In the data rows, the value 128 means zero.
The rows are grouped in 3 different ways at once, and each row is in one group of each. Only the 2 weakest groupings, the ones that move the rows least, are given. In each grouping, the first row asked about is in group 0, and each new group gets the next number.
Each row in order, then its group in each grouping, the grouping that moves the rows most first:
array([145, 162, 131, 110, 139, 150, 86, 145]) 0 0
array([114, 67, 125, 70, 199, 89, 144, 101]) 1 1
array([128, 159, 108, 117, 149, 124, 78, 156]) 2 2
array([120, 70, 131, 120, 173, 124, 136, 118]) 1 2
array([143, 142, 135, 114, 151, 141, 116, 135]) 3 1
array([140, 65, 112, 130, 165, 141, 107, 106]) 1 0
array([148, 145, 117, 140, 122, 171, 125, 155]) 3 2
array([156, 126, 123, 159, 133, 201, 114, 139]) 3 0
array([120, 82, 125, 140, 153, 128, 107, 104]) 1 0
array([121, 78, 135, 106, 185, 120, 116, 103]) 1 1
array([125, 135, 115, 124, 143, 130, 87, 150]) 2 2
array([159, 115, 129, 167, 133, 182, 112, 153]) 3 0
array([145, 123, 127, 150, 116, 184, 94, 138]) 3 0
array([105, 166, 138, 128, 92, 102, 210, 117]) 0 1
array([115, 158, 134, 157, 71, 132, 195, 159]) 0 2
array([154, 106, 127, 124, 161, 146, 124, 123]) 3 1
array([123, 144, 130, 108, 168, 100, 94, 112]) 2 1
array([107, 159, 146, 172, 79, 97, 192, 123]) 2 2
array([103, 160, 153, 184, 64, 98, 195, 116]) 2 0
array([122, 140, 123, 123, 131, 125, 71, 137]) 2 0
array([134, 150, 124, 56, 156, 117, 88, 155]) 0 1
array([145, 123, 130, 141, 130, 184, 139, 156]) 3 2
array([94, 145, 141, 183, 85, 82, 191, 134]) 2 2
array([130, 139, 126, 120, 127, 122, 76, 138]) 2 0
array([125, 129, 133, 103, 133, 110, 64, 128]) 2 0
array([86, 87, 155, 175, 122, 88, 243, 84]) 1 1
array([151, 133, 120, 153, 136, 178, 120, 158]) 3 2
array([137, 138, 133, 166, 50, 171, 226, 90]) 4 0
array([114, 147, 152, 127, 99, 113, 182, 108]) 0 1
array([151, 114, 137, 163, 129, 185, 92, 153]) 3 0
array([101, 145, 118, 90, 164, 99, 88, 128]) 2 1
array([135, 152, 124, 126, 147, 125, 69, 144]) 2 0
array([131, 128, 160, 218, 66, 173, 235, 149]) 3 2
array([121, 145, 118, 129, 121, 103, 72, 136]) 2 0
array([126, 152, 133, 108, 137, 119, 102, 128]) 2 2
array([122, 91, 113, 131, 159, 131, 142, 142]) 1 2
array([122, 70, 129, 102, 157, 142, 117, 118]) 1 2
array([141, 136, 128, 159, 111, 175, 90, 111]) 3 0
array([137, 153, 109, 86, 138, 134, 98, 146]) 0 2
array([116, 159, 144, 162, 86, 125, 192, 128]) 0 0
array([95, 163, 146, 182, 66, 104, 178, 134]) 2 0
array([146, 146, 136, 74, 147, 68, 100, 110]) 2 1
array([150, 124, 127, 142, 127, 176, 132, 145]) 3 2
array([136, 176, 126, 166, 78, 121, 196, 145]) 0 2
array([126, 74, 107, 118, 166, 123, 105, 106]) 1 0
array([142, 161, 122, 87, 123, 152, 72, 143]) 0 0
array([118, 94, 142, 89, 175, 85, 133, 95]) 1 1
array([150, 153, 112, 99, 148, 133, 97, 164]) 0 2
array([150, 105, 126, 143, 114, 184, 106, 133]) 3 0
array([126, 136, 161, 206, 75, 165, 210, 139]) 3 0
array([124, 118, 165, 201, 62, 178, 237, 146]) 3 2
array([131, 132, 112, 116, 129, 112, 67, 146]) 2 0
array([126, 129, 154, 169, 94, 135, 215, 93]) 3 1
array([130, 143, 124, 97, 159, 83, 85, 127]) 2 1
array([146, 118, 115, 123, 116, 207, 120, 110]) 4 0
array([139, 145, 113, 101, 130, 147, 77, 139]) 0 0
array([110, 161, 121, 106, 140, 104, 89, 151]) 2 2
array([153, 113, 131, 93, 135, 144, 126, 89]) 4 1
array([111, 159, 129, 122, 144, 100, 82, 140]) 2 0
array([128, 81, 118, 113, 175, 80, 112, 108]) 1 1
array([109, 157, 168, 166, 94, 75, 186, 94]) 2 1
array([148, 148, 115, 99, 129, 147, 66, 155]) 0 0
array([137, 82, 105, 124, 167, 150, 116, 103]) 1 0
array([129, 152, 131, 131, 139, 131, 85, 136]) 2 0
array([134, 65, 124, 110, 160, 132, 110, 119]) 1 2
array([100, 59, 170, 162, 123, 99, 240, 94]) 1 1
array([128, 62, 115, 111, 168, 116, 131, 121]) 1 2
array([122, 161, 109, 98, 146, 111, 102, 164]) 2 2
array([116, 162, 119, 80, 147, 73, 101, 127]) 2 1
array([126, 162, 116, 86, 134, 152, 90, 159]) 0 2
array([143, 156, 95, 83, 132, 144, 92, 155]) 0 2
array([132, 165, 116, 112, 141, 133, 77, 155]) 0 0
array([109, 161, 128, 98, 161, 102, 86, 113]) 2 1
array([128, 111, 114, 115, 124, 176, 134, 96]) 4 2
array([91, 72, 159, 186, 105, 99, 216, 102]) 1 0
array([130, 79, 111, 117, 174, 114, 128, 133]) 1 2
array([133, 136, 144, 178, 54, 164, 243, 101]) 4 0
array([136, 140, 123, 98, 132, 141, 64, 173]) 0 0
array([133, 123, 123, 66, 131, 145, 140, 79]) 4 1
array([87, 154, 138, 194, 71, 102, 178, 129]) 2 0
array([116, 151, 119, 126, 142, 104, 66, 154]) 2 0
array([115, 74, 116, 107, 183, 89, 129, 102]) 1 1
array([129, 83, 136, 112, 173, 114, 134, 121]) 1 2
array([130, 148, 119, 107, 156, 111, 64, 115]) 2 0
array([123, 160, 120, 112, 144, 98, 108, 132]) 2 2
array([130, 145, 129, 140, 146, 117, 82, 122]) 2 0
array([130, 144, 98, 102, 124, 142, 98, 162]) 0 2
array([101, 153, 125, 173, 82, 100, 201, 158]) 2 2
array([91, 82, 138, 183, 95, 120, 236, 98]) 1 2
array([131, 84, 121, 110, 176, 109, 138, 118]) 1 2
array([139, 135, 123, 132, 131, 181, 125, 140]) 3 2
array([155, 152, 126, 85, 137, 134, 65, 144]) 0 0
array([109, 147, 123, 93, 159, 70, 87, 112]) 2 1
array([116, 171, 147, 174, 72, 102, 218, 116]) 2 2
